In the data rows, 500 means zero.
Here is a table of points, one per row:
445,495,542,583,390,580,496,485,487,658,467,526,627,415,526,535,537,638,460,541,394,529,631,511,592,464,318,441,538,556,376,555,502,327,374,455,488,483,508,528,300,608,574,583,387,498,426,319
514,424,510,509,394,496,548,408,625,600,492,516,574,475,562,363,506,541,447,508,456,535,445,569,536,559,404,540,488,392,431,552,450,504,678,529,676,395,250,591,391,457,590,593,472,584,693,660
629,527,382,352,549,399,646,444,602,538,675,500,359,337,506,494,477,575,453,461,481,488,514,643,535,508,546,446,563,367,557,437,396,373,403,437,338,474,513,484,591,531,623,492,617,250,550,556
499,476,670,550,547,578,474,653,498,419,612,443,591,479,652,493,576,424,376,248,516,581,380,350,502,476,432,391,416,512,482,504,466,445,387,554,384,576,529,523,453,375,598,674,471,428,546,647
418,461,418,481,467,589,493,582,448,599,388,653,423,293,468,619,401,515,337,527,501,525,345,465,510,542,380,334,478,509,516,388,497,554,468,478,449,427,421,452,396,378,381,405,486,401,422,482
484,576,569,581,609,321,477,425,552,461,451,492,499,356,495,639,374,566,544,423,472,536,506,499,510,433,568,525,498,443,573,727,498,560,453,405,489,622,360,641,596,354,407,453,391,613,522,369
481,516,413,616,564,479,545,523,525,593,458,505,563,473,407,438,625,563,556,438,574,453,350,357,501,566,545,498,473,596,546,454,688,435,643,575,458,363,566,361,565,532,385,580,537,540,365,398
501,580,569,567,398,401,519,450,546,363,445,379,633,344,622,480,579,630,564,505,415,502,520,462,252,632,534,537,550,425,603,363,387,441,399,471,527,320,508,493,511,531,523,548,441,593,514,471
591,458,550,388,490,508,515,492,552,424,512,639,400,482,540,573,688,524,444,535,299,548,473,523,617,560,404,390,420,515,617,610,735,727,545,476,608,525,554,525,484,645,510,601,564,512,582,511
522,529,618,425,488,544,484,591,350,532,516,488,586,550,500,439,544,367,566,588,378,492,442,480,496,360,447,537,610,361,537,639,426,457,554,373,514,448,609,672,504,444,496,470,675,393,371,336
462,482,288,491,710,351,660,543,506,401,476,480,451,635,656,478,571,488,493,573,523,514,652,407,547,582,436,314,553,622,580,603,439,531,419,533,488,382,524,499,455,454,577,381,474,470,434,517
510,547,440,473,692,707,631,341,556,418,335,459,318,465,568,570,481,342,533,406,433,548,576,446,537,432,507,544,511,459,553,392,432,472,548,496,599,370,530,527,478,491,334,606,458,573,495,508
257,722,442,482,477,420,495,454,467,397,559,380,493,602,511,498,593,496,375,450,499,556,403,360,589,528,470,607,604,426,405,461,573,429,640,338,507,522,593,405,495,528,567,407,546,495,632,428
562,583,554,405,635,439,447,499,532,437,517,596,545,481,495,645,422,364,625,569,405,364,411,487,589,790,529,618,524,603,421,496,439,411,519,611,365,625,504,516,309,440,538,581,463,483,608,377
562,305,419,443,519,581,262,539,570,512,551,494,582,517,612,486,370,520,386,431,498,493,534,536,562,523,590,573,486,379,640,679,509,428,591,543,366,339,593,316,523,455,635,455,487,675,401,419
302,374,383,481,572,581,449,549,441,331,583,536,487,522,405,460,439,471,480,378,473,374,457,563,416,362,651,422,479,366,393,428,449,649,538,623,566,519,513,535,477,595,630,585,372,430,518,386
333,563,571,424,627,384,334,525,532,551,637,505,530,570,413,610,560,560,461,539,568,554,428,678,488,522,529,468,382,644,459,283,339,520,586,425,562,342,493,635,613,553,501,655,550,539,367,560
589,392,452,565,494,347,512,425,314,356,455,357,523,507,477,371,393,473,483,749,440,625,415,498,497,465,502,436,416,511,344,516,417,628,576,554,278,451,456,413,438,589,416,494,514,544,569,511
436,591,493,355,498,604,555,652,511,533,313,446,476,625,397,399,441,639,537,552,551,590,564,445,526,423,700,536,478,590,522,567,420,392,449,557,608,532,563,491,336,501,515,501,472,429,535,580
521,400,443,665,596,382,545,622,650,634,587,532,480,526,385,425,625,389,492,496,543,590,557,444,328,374,461,666,495,560,612,489,578,505,522,502,324,643,563,591,432,513,451,543,409,470,543,532
480,579,548,475,588,669,617,533,562,444,445,549,720,572,541,441,575,521,579,445,545,446,469,727,440,574,517,500,575,538,422,548,665,515,496,656,380,406,433,677,515,576,522,278,551,510,508,519
486,553,464,660,497,528,556,646,576,474,486,447,493,451,626,635,437,494,382,511,561,356,574,549,470,362,513,440,414,529,290,501,521,478,480,431,545,605,425,481,541,655,419,484,672,599,580,386
464,589,589,427,418,536,506,372,465,433,587,538,472,638,440,402,524,518,595,532,494,660,478,519,412,513,574,175,556,447,491,476,558,487,407,514,497,631,424,505,524,324,457,572,556,646,415,412
466,501,641,498,364,479,548,378,476,508,637,475,310,619,640,556,425,626,456,599,508,384,537,451,498,469,497,640,574,532,463,499,537,542,395,743,418,423,605,593,579,524,400,562,299,464,415,514
436,564,516,455,359,629,623,368,554,501,626,575,480,432,475,577,517,261,475,552,522,691,466,407,460,455,603,634,429,635,484,532,488,513,410,522,428,441,374,412,612,568,656,359,563,548,457,550
479,380,434,577,387,486,367,513,419,364,366,607,439,393,404,525,625,498,591,467,431,516,571,573,519,603,632,588,576,581,394,438,566,408,449,426,558,552,588,456,598,321,515,451,374,384,595,548
713,522,445,527,516,603,499,470,376,387,627,669,453,488,457,472,688,575,561,442,662,484,632,580,431,382,378,513,552,562,347,550,444,499,584,382,492,380,488,442,453,421,470,518,412,565,498,457
513,548,613,517,586,539,566,720,559,402,529,511,433,486,452,465,457,507,446,749,464,562,448,632,534,503,383,596,583,289,442,438,639,414,475,544,598,549,507,274,581,479,494,566,438,562,413,605
482,544,453,540,412,517,388,593,441,463,480,669,534,590,574,503,453,536,533,486,555,508,430,561,437,567,354,503,592,520,610,502,346,593,449,570,519,519,627,494,612,612,392,421,605,456,725,516
437,525,608,617,729,604,504,475,361,690,433,473,524,424,480,430,453,622,643,414,454,511,452,394,614,499,465,478,645,470,510,542,446,625,435,510,463,548,419,372,730,609,536,489,417,486,523,583
682,581,446,298,495,385,587,478,287,518,372,505,628,468,504,415,396,587,305,346,587,556,571,518,465,538,563,645,388,544,455,497,672,568,502,547,473,572,512,557,573,523,477,713,554,421,424,431
659,585,334,454,376,393,527,420,671,480,358,438,611,516,424,527,534,346,565,468,609,375,292,461,514,424,368,434,562,426,448,524,405,421,483,587,598,586,594,464,567,527,490,496,427,481,362,577
543,475,534,639,414,552,574,416,513,349,540,382,427,467,447,609,576,712,559,510,575,429,386,489,647,317,475,595,356,580,619,530,424,509,622,626,541,530,550,520,496,357,586,478,642,423,525,491
456,625,401,483,507,526,334,456,417,525,552,585,430,602,499,445,641,522,332,510,542,338,353,466,431,531,575,560,456,386,556,681,531,521,312,439,543,496,307,482,387,488,361,489,427,497,490,599
265,533,488,433,598,453,407,307,477,616,547,470,558,287,585,340,550,397,482,623,482,458,641,578,412,436,371,442,422,575,487,585,521,466,583,659,639,601,504,422,531,406,496,468,491,342,494,446
436,466,630,383,385,361,544,593,499,422,420,501,373,415,337,440,513,505,434,295,278,503,471,535,443,425,417,514,505,686,539,573,405,471,543,523,481,535,600,513,481,648,520,331,446,687,396,577
700,579,648,495,508,612,301,522,618,502,331,474,392,625,600,462,500,487,384,563,448,544,561,409,354,458,503,408,458,558,523,438,466,401,706,481,438,537,411,520,677,498,525,421,398,332,613,436
575,548,531,487,441,540,643,524,595,601,591,511,528,562,657,309,398,518,617,386,432,444,450,520,480,579,486,612,312,498,434,413,397,714,473,283,572,579,643,358,442,424,434,403,407,456,464,413
539,484,566,554,462,479,546,451,411,613,592,547,645,473,524,657,493,428,543,506,452,489,550,536,468,467,731,285,378,466,489,639,548,346,520,499,613,398,699,409,514,576,350,527,482,444,652,650
450,273,405,463,568,604,481,361,572,580,495,434,501,555,449,588,394,583,453,510,463,589,405,430,299,585,388,562,597,497,323,551,601,500,387,482,550,475,678,620,531,364,454,509,681,547,613,536
450,434,619,330,447,460,569,533,563,639,440,356,362,466,423,489,568,559,512,553,610,243,521,449,387,513,552,389,541,475,519,499,632,569,493,444,439,493,469,435,495,454,622,506,548,639,677,433
403,535,474,480,452,533,509,612,350,443,383,386,592,495,546,623,540,394,533,609,584,453,666,523,476,531,422,592,420,522,602,496,466,616,439,413,465,516,561,524,607,366,597,600,513,583,493,647
655,516,546,583,587,479,457,541,384,430,644,611,478,411,412,293,286,401,529,531,520,335,527,314,505,484,445,523,502,607,566,379,567,352,423,527,679,448,470,581,495,494,555,446,639,604,533,557
430,467,470,518,402,439,492,469,529,473,589,566,567,649,554,566,355,548,533,347,423,447,729,459,579,529,412,464,549,506,446,423,618,460,659,467,442,579,388,462,527,422,441,413,555,507,379,713
488,508,419,698,361,456,642,606,435,632,429,566,357,610,490,471,441,366,510,427,389,473,485,560,431,563,553,511,639,539,481,604,390,523,580,559,493,406,377,446,584,430,586,716,603,447,435,417
621,380,458,437,535,552,383,394,482,493,567,194,536,636,380,547,515,415,558,420,412,423,506,547,554,539,434,535,530,648,512,507,533,501,358,398,541,495,338,400,516,643,446,536,498,367,473,473
505,465,408,380,408,550,367,493,626,565,499,552,497,402,648,326,586,473,569,551,580,509,558,423,736,430,618,493,653,588,446,434,408,530,492,471,396,611,578,578,572,562,406,622,589,653,523,527
527,598,477,524,473,383,413,565,660,581,488,542,566,572,306,490,482,481,477,514,393,572,615,421,714,443,546,501,342,409,413,420,552,601,347,565,554,270,491,575,561,418,526,426,431,468,607,379
460,310,668,377,636,409,547,602,605,493,498,572,533,551,487,558,551,564,485,536,594,530,514,539,494,495,550,558,494,588,476,562,359,475,447,488,623,497,362,342,441,414,350,471,591,491,491,419
Along one direction, these points spread out more than along any other. How far along it is each point below, from 0 to 99? 50 is the average, and the first point above lies past it. One standard deviation of the points above along it is 16.
460,606,602,631,536,521,419,428,600,449,346,500,496,449,424,438,464,469,521,525,484,342,548,595,547,454,546,505,509,424,486,495,539,628,502,400,309,445,544,491,323,460,482,533,660,405,403,727 47
434,567,368,477,484,606,475,408,592,429,477,631,592,564,344,581,331,618,606,583,519,519,535,451,386,430,401,479,422,508,721,514,485,499,509,386,407,611,490,443,485,607,631,631,445,550,533,478 46
593,536,509,593,573,452,462,455,439,605,483,498,401,510,565,570,419,537,468,572,627,535,383,543,515,554,581,420,526,587,382,561,561,532,570,331,612,519,616,627,438,556,757,409,366,528,403,567 53
599,628,303,597,505,624,451,615,494,559,645,295,476,419,472,535,541,618,441,513,328,573,529,632,459,575,617,471,503,513,579,446,465,529,500,656,578,654,467,565,407,452,444,427,539,614,472,508 54
478,492,531,538,460,450,357,531,479,504,426,466,241,467,546,493,490,466,735,368,713,677,571,516,500,670,393,558,306,317,468,567,538,399,471,580,510,494,485,534,433,657,500,491,640,467,430,431 46
462,469,476,456,386,425,458,627,537,411,572,401,532,406,620,517,338,407,617,477,635,625,411,572,552,356,560,481,715,569,645,468,691,568,541,436,546,407,413,519,404,522,416,500,398,372,528,473 47
568,455,457,302,510,528,558,624,344,573,578,487,525,420,471,667,577,511,649,549,493,489,519,289,438,486,490,520,461,323,394,465,476,543,652,544,437,520,416,565,491,514,446,388,407,498,485,566 50
458,297,563,610,422,563,604,487,570,348,528,494,594,495,425,449,524,527,375,606,582,460,577,334,571,740,605,505,508,421,540,518,407,516,531,401,552,603,477,621,591,653,444,483,487,369,326,480 44
547,512,645,575,474,531,569,390,416,591,543,442,549,536,322,505,468,350,319,429,739,558,597,609,616,608,419,451,582,403,652,400,430,565,560,583,484,531,592,504,414,482,464,434,408,557,593,432 48
569,408,545,539,512,360,438,370,419,597,398,609,554,585,630,636,622,490,459,523,454,537,509,505,445,328,604,577,593,404,550,276,508,583,426,583,598,601,473,406,363,539,629,397,625,506,400,483 52
412,363,439,535,511,495,626,451,362,556,424,547,459,638,622,436,550,476,555,536,437,454,359,661,640,483,502,520,311,492,626,366,554,231,492,408,395,580,456,612,563,478,455,425,428,605,561,478 47
